In the rows, zero is written as 128.
One turn moves each row of this set onto another row. After a few examples, where does it send each row asked below?
tero: [135 134 137 133 178 139 128 147  99 108 100 123 134 138 134 170 140 104
 135]
fif: [132 135 121 139 133 106 109 136 152 107 173 109 106  81 119 122 149 110
 125]
fim: [134 146 145 112 115  98 109 147 133 118 168 101 120 165 113 113 117 146
 114]
kug: [148 131 130 120  99 106 118 130 141  90 168 134 138 175 125 133 119 132
 124]
sogi: [140 119 137  98 118  88 120 124 136 107 163 116 124 194 140 114 129 127
 133]
guz: [139 136 134 135 116 125 111 137 129  65 179 140 124 141 116 116 146 133
 138]
sedu: [119 153 111 149 125 126 108 142 138  74 159 137 113 100 149 113 143 128
 129]
Ven: [158 130 137 151 168 116 137 139  99 129 108 134 147 114 148 153 128  84
 130]
mozo: [149  98 155 132 144 134 149 116 111 147 123 154 161 119 150 141 137 115
 139]
puduf: [108 166 130 126 119  99 110 145 150 137 154 104 108 113 148 105 123 139
 102]
mil: [125 114 156 111 136 143 150 106 121 156 123 155 151 133 148 160 149 129
 140]
nizo: [157 116 164 131 144 110 144 123 108 162 122 144 160 118 154 139 143 107
 133]
Kame: [139 120 126 108 122 102 109 137 156 108 170 101 119 159 101 148 136 126
 121]
fik: [134 147 153 119 127 103 110 151 121 103 176 108 112 132 110  94 132 151
 125]
kuled: [114 144 127 129 145 106 114 132 122  85 153 116  93 104 162  90 155 120
 137]
nuruv: [151 116 149 139 143 117 146 113 114 160 126 151 155 112 155 148 135 104
 131]
beri: [119 129 114 111 108  98 117 123 181 142 157 104 123 147 128 153 130 120
 107]
raz: [135 123 130 136 169 139 131 143 103 121  90 124 136 138 144 169 125  99
 127]
kogu: [119 159 131 115 109  90 114 144 147 140 152 100 114 150 141 118 110 139
  99]
Giv: [135 120 143 110 136 105 115 131 116  77 172 117 110 150 132  98 149 138
 150]
dos: [132 149 110 129  91  98 116 127 160 123 148 131 135 161 151 140 106 119
 103]
tez: [121 158 143 132 131 108 108 146 129 114 169 109 107 102 132  89 136 139
 122]
Dumoz: [127 139 140 123 179 138 122 155 101 119  95 118 135 136 143 162 145 105
 133]
Figu: [111 126 145 110 160 158 135 123 112 125 109 138 137 150 131 173 151 132
 142]
popeb: [105 130 150 103 160 153 129 130 113 130 107 131 140 137 140 159 163 133
 145]
dol: [155 132 148 140 170 111 132 149  99 141 104 128 148 123 151 146 132  90
 125]
Faba: [115 135 108 136 118 101 117 127 177 139 162 109 112  94 142 133 141 111
 109]
kibo: [115 103 153 115 143 159 144 116 120 135 117 149 147 122 150 149 148 129
 141]
ver: [150 122 127 125 137 106 110 143 141  90 180 104 116 122  91 132 149 122
 131]
suvab: [109 115 134 119 163 163 131 128 115 122  96 132 132 133 148 164 139 124
 135]
Mobe: [126 138 118 112 113  76 121 119 148 137 141 109 119 169 171 125 115 114
 114]
Gov: [166 106 151 146 155 120 141 139 103 135 107 138 156 126 146 150 117  92
 130]
Zoso: [108 149 112 133 131  92 112 125 141 121 137 111 100 118 190 107 131 107
 114]
Sug: [114 166  97 147 107 109 111 131 158 111 142 130 114 113 166 129 120 114
 106]
vopo: [126 117 165 110 143 136 143 117 113 154 126 149 155 129 150 144 164 130
 145]

fim moves to puduf
kug moves to Sug
suvab moves to mozo
And these:
Giv moves to Mobe
beri moves to fif
popeb moves to nizo
Figu moves to nuruv

One turn moves each row of this set onto another row. After a few examples, where does it send each row asked below?
girug: [126 159 142 145 120 128 134 133 119 108 112 141 125 133 150 136 124 136
 126 156 130 119 131 132 140 118 132 105 125 111 113 126 187 153  84 122
 132 159 153  98 163 157 111 115 130  67 118 140 156 120 128]
rinu: [113 131 129 134 105 152 130 109 107 114 107 127 123 126 138 127 117 123
  91 158 105 174 110 100 121 162 135 177 136 122 151 124 148  94 118 138
 134 154 159 113 129 128 156 128 100 138 114 114 145 135 127]
numek: [102 107  90 138 110  98 130 135 119 108 139 126 140 110 127 165 141 127
 116 115  99 114 141 112 158 134 118 176 145 116 117 124  71 148  78 126
 125 148 145  87  94 132 137 115 141 131 116 132 113 117 130]
Lural: [114 134 145 111 136 117 174 131 148 118 106 134 119 115 109 174 142 133
 141 153 156 165 147  87 142 109 126 139  91 147 166 123 144 130 139 157
 150 135 135 131 124 151 121 134 126 135 125 129 125 145 130]
rotus: [120 149 173 113 134 112 136 116 141 106  99 123 164 110 138 141 110 145
 143 109 108 129 147 152 127 108 112 152 154 129 136 117 123 143 103 147
 167 152 140 140 118 160 106 151 169  93 118 161 105 138 127]
ref: [101 168 147 140 151 156 106 134 113 126 108 118 151 164 137 148 145 130
 157 136 133 135 128 125 141 115  97 145  94 111 180 120  92 127 131 131
 157  98 123 129 128 128 108 135 158 117 144 134 144 155 159]
Bobam: [131 173 110 142 115 161 149 148 119 107 155 142 155 126 127 143 133 153
 142 142 144 140 125  83 125 129 121 138 146 114  97 168 147 149 109 137
 108 140 122 143 130 150 130 118 100  91 106 128 138 151 120]
rav: [ 95 132 131 105 141 131 109 129 127 129 144 133 142 137 153 133 134 112
 121 128  90 112 141  87 131 160 136 115 116 106 161  81  91 154  81 145
 132 162 124 117 123 163  97 128 153 100 138 125 145 146 126]
pim: [141 148 144 162 108  69 151 122 124 136 127 140 147 134 125 119 151 119
 121 137 176 101 117 121  99 102 137 117 152  91 104 141 108 137  83 125
 139 125 132 117 114 119  91 150 131 110 127 145 116 135 147]
Sigu: [112 141 129 126 153 123 121 110 112 130 113 110 127 150 146 174 100 137
 129 108 105 115 143 160 131 118 122 132 101 112 175 107  79 151 109 117
 164 135 124 123 108 146  92 156 172 120 122 120 146 125 123]
Kuvan: [106 155 135 139 116 123 100 131 137 137 122 101 133 126 104 119 120 108
 143 167 130  85 136 136 116 108  98 118 134 136 127 148 120 130 130 148
 147 125 143  87  93 142  86 107 124 110 146 144 101  99 102]
maso: [112  85 100 152 117 140 136 136 122 107 136 118 127 130 132 150 133 139
 130 193 124 129 137 132 129 146 138 101 133 116 119 127 131 134 123 132
 104 106 152 131 161 108 134 124 134 169 126 152 183 129 134]
befi: [140 162 129 136 144 177 110 115 111 100 137 116 134 145 128 186 105 133
 110 130 169 133 115 120 122 149 123 122 116  93 137 121  96 119 135 159
  97 117 128 126 126 131 101 136 150 121 130 139 116 121 138]
Vub: [123 122  83 137 127 144 121 139 102 115 146 137 146 125 124 116 119 128
 128 142 141 124 136 129 108 124 144 164 139 118 121 124  97 145  49 134
  79  90 145 149 141 135 127 131 130 156 115 142 151 143 136]
leb: [115 116 110 139 127  92 138 126 139 126 135 127 141 146 131  75 112 119
 123 149 147 119 138 118 164 137 139  84 149 125 110 129 131 132 132 130
 116 164 139 125 117 167 142 125 133 145 113 151 103 123 134]
nafa: [128 127  86 161 140 128 135 112 110 120 118 119 131 128 109 138  99 149
 125 129 165 127 115 142 150 111 108 159  99 111 130 144 134 129  76 130
 135  85 125 133 125 106 134 125 128 149 155 142 114 125 171]
sudas: [ 84 168 128  96 105 135 136 133 127 128 135 124  86 138 126 170 135 145
 127 139 118 141 132 142  82 145 138 145 136 124 123  98 155  98 114 151
 123 143 163 111 112 126 116 114 120 107 119 112 147 126 141]
zisol: [140 155 128 112 111 134 149 125  80 138 120 124 130 138 111 159 126 143
 118 144 112  81 134 112 108  98 139 116 143  79 119 150 126 145 123 141
 164 120 121 111 122 118 126 130 124 108 116 160  75 145 139]
keku: [121 111 140 162 124 143  89 134 105 116 121 118 148 106 137 105 102 119
 106 181 145  94 154 149 148 112 146 166 148 114 138 143 117 150 137 128
 151 136 123  88  89 116 131 132 116 124 119 151 112 137 127]
Mig: [107 173 120 124 129 152 135 127 153 177 125 117 137  97  96 136 130 128
 102 150 133 128 152 117 121 105 148 151 112 112 104 142 144 164 128 128
 122 119 143 100 154 129 139 168 123 114 126 128 161 129 135]
rus: [136 151 118 145 118 130 129 118 125 121 110 105 111 132 138  85 125 125
 132 104 135 126 130 114 113 182 117 141 135 128 125 128 103 138 180 136
 118 119 155 120 112 106 140 134 134 100 142 154 160 139 134]
Dalel: [ 96 139  79 134 169 153 150 112 106  94  94  95 133 137 133 158 138 135
 144 132 128 104 138 121 123 111 103 137  86 108 139 147 113 116 107 138
 120  93 115 121 148 120 120 131 140 139 126 156 112 133 122]
buz: [124 139 111 104 108 143 164 121  86 152 144 128 100 156 139  91 138 134
 117 142 122 118 141  94 106 150 126 124 113 136 140 121 135 116 119 148
 135 118 123 134 108 139 135 147 130 114  99 152 123 144  84]
zug: [139 113 146 155 117 125  99 174 137 126 135 126 127 123 126 154 127 156
 114 136 127 152 125 119 118 143 126 141 150 126 139 100 108 149 121 112
 115 174 133 143 122 113 143  82 101 111 135 107 161 116 147]
pir: [133 134 146 142 161 151 129 150 136 122 140 112 134 107 138  66 133 128
 133 188 128 127 137 102 118 103 112 153 134 130 143 131 109 140 129 133
 125 132 127 166 100 150 129 113 119 100 148 143 140 158 124]
zanof: [ 87 112 158 150 117  89 140 140 102  74 109 125 128 128 151 120 134 129
 127 151 135 128 128 133 115 119 138 132 141 133 146 126 110 120 123 153
 180 103  95 126 139 114 137  97 102 126 142 157 140 144 146]
megav: [120 121 122 163  98 102 145 124 117 140 111 122 123 130 121 107 123 163
 142 140 116 154  97 140  75 105 130 128 119 129 131 118 145 135 134 131
 122 121 156 152 124 109 136 116 142 163 122 135 120 173 135]
dar: [125 121 137 167 119  98 123 158 106 133 108 127 100 142 147 159 135 134
 131 140 141 135 127  91 119 153 130 147  90 101 130 110 109 144 130 143
 146 153 119 138 146 133 165 160 128  90 118 120 181 135 121]
lari: [100 141  84 174 131 125 149 131 155 110 119 103 139 138 136 177 130 157
 121 149 155 119 130 122 125 122 102 143 113 123 132 129 129 141 133 127
 140 145 158 137 152 112  97 157 165 113 109 125 108 143  97]
vad: [130 113  79 139 134 118 124 132 120 134 142 120 144 123 138 114 109 135
 123 111 117 123 126 122 114 139 128 125 145 116 108 124 138 137  25 129
 124 153 125  86 124 143 133 127 123 158 126 148 153 148 118]
noko: [124 127 155 137 118  94 128 130 103 116 133 108 139 138 139 147 138 132
 125  83 121 128 132 119 145 117 135 101 134 112 146 123  97 152 162 127
 183 139 136  82 112 113 130 115 104 154 136 135 139 106 133]
Kibup: [135 117 165 149 124 147 118 147 141 161 120 154 127 130 113 126 121 125
 168 169  89 125 150 123 130 109 130 114 142 115 136  96 122 153 114 117
 159 152 123 121 141 155 110 175 118 119 123 133 118 138  99]
mago: [ 92 165 114 114 135 154 121 131 116  99 133 136 161 120 148 168 116 156
 139 130  87 117 138  97  99 114 140 108 173 118 137 108  93 141 111 109
 153 122 140  98 123 125 107 141 174 127 133 146 155 128 141]
vosan: [119 144 135 157 136  95 102 129 159 149 129 117 136 118 121 119 119 139
 139 158 153 155 120 140 144  73 141 158 126 115 164 146 106 140 116 129
 145 158 154 116 124 144 108 128 100 150 146  98 139 105 131]
rokez: [127 116 140 122 161 133 105 115 145 104 140 133 142 129 152 122 107 104
 129 111 111 146 114 111 148 130 129 146 139 131 130 103  81 129  64 108
 121 167 148 109 122 155 105 106 150 131 116 154 162 120 143]
Gur: [140 111 129 148 131 160 120 138 113 105 124 102 151 123 126 148 122 145
 131 107 118 138 146 183 130 149  99 172 119  92 101 144 122 160 109 128
 115 113 128 125 132 140 127 107 113 150 127 164 156 147 142]
Neret: [141 102 180 127 120 104 122 110 110 119 145 140 130 112 120 125 138 104
 146 134 114 144 119 126 147 137 146 126 150 110 112 111  82 119  92 173
 108 131 130 119 104 139 145 151 146 149 110 161 144 117 137]
timo: [120 138 139 130 148  97 131 141 121 111 143 128 122 131 126  85 125 142
 130 134 119 123 137 126  95 179 132 150 139 105 127 126 112 130 147 124
 177 147 124 146  61 119 106 132 139 159 125 136 147 126 136]
Poku: [106 125 114  96 122 108 143  98 136 169 105 127 104 145 124 128 121 157
 127 120 109 136 133 125 114 115 150 124 105 104 137 133 157 116 114 115
 166 152 138  95 156 117 116 132 115 154 119 147 131  94 129]
vivod: [120 137 135 128 130 125 134 137 156 136 139 148 156  89 142 167 138 123
 129 152 111 115 127 103 109 114 143 159 120 102  92 178 131 117 108 126
 163 144 135  93 116 149  94 167 107 145 138 114 136 109 135]

Vub moves to Dalel
girug moves to pim
rav moves to vad
And these:
pir moves to buz
keku moves to rus
megav moves to Lural
timo moves to rinu
maso moves to lari
mago moves to numek
Bobam moves to zisol

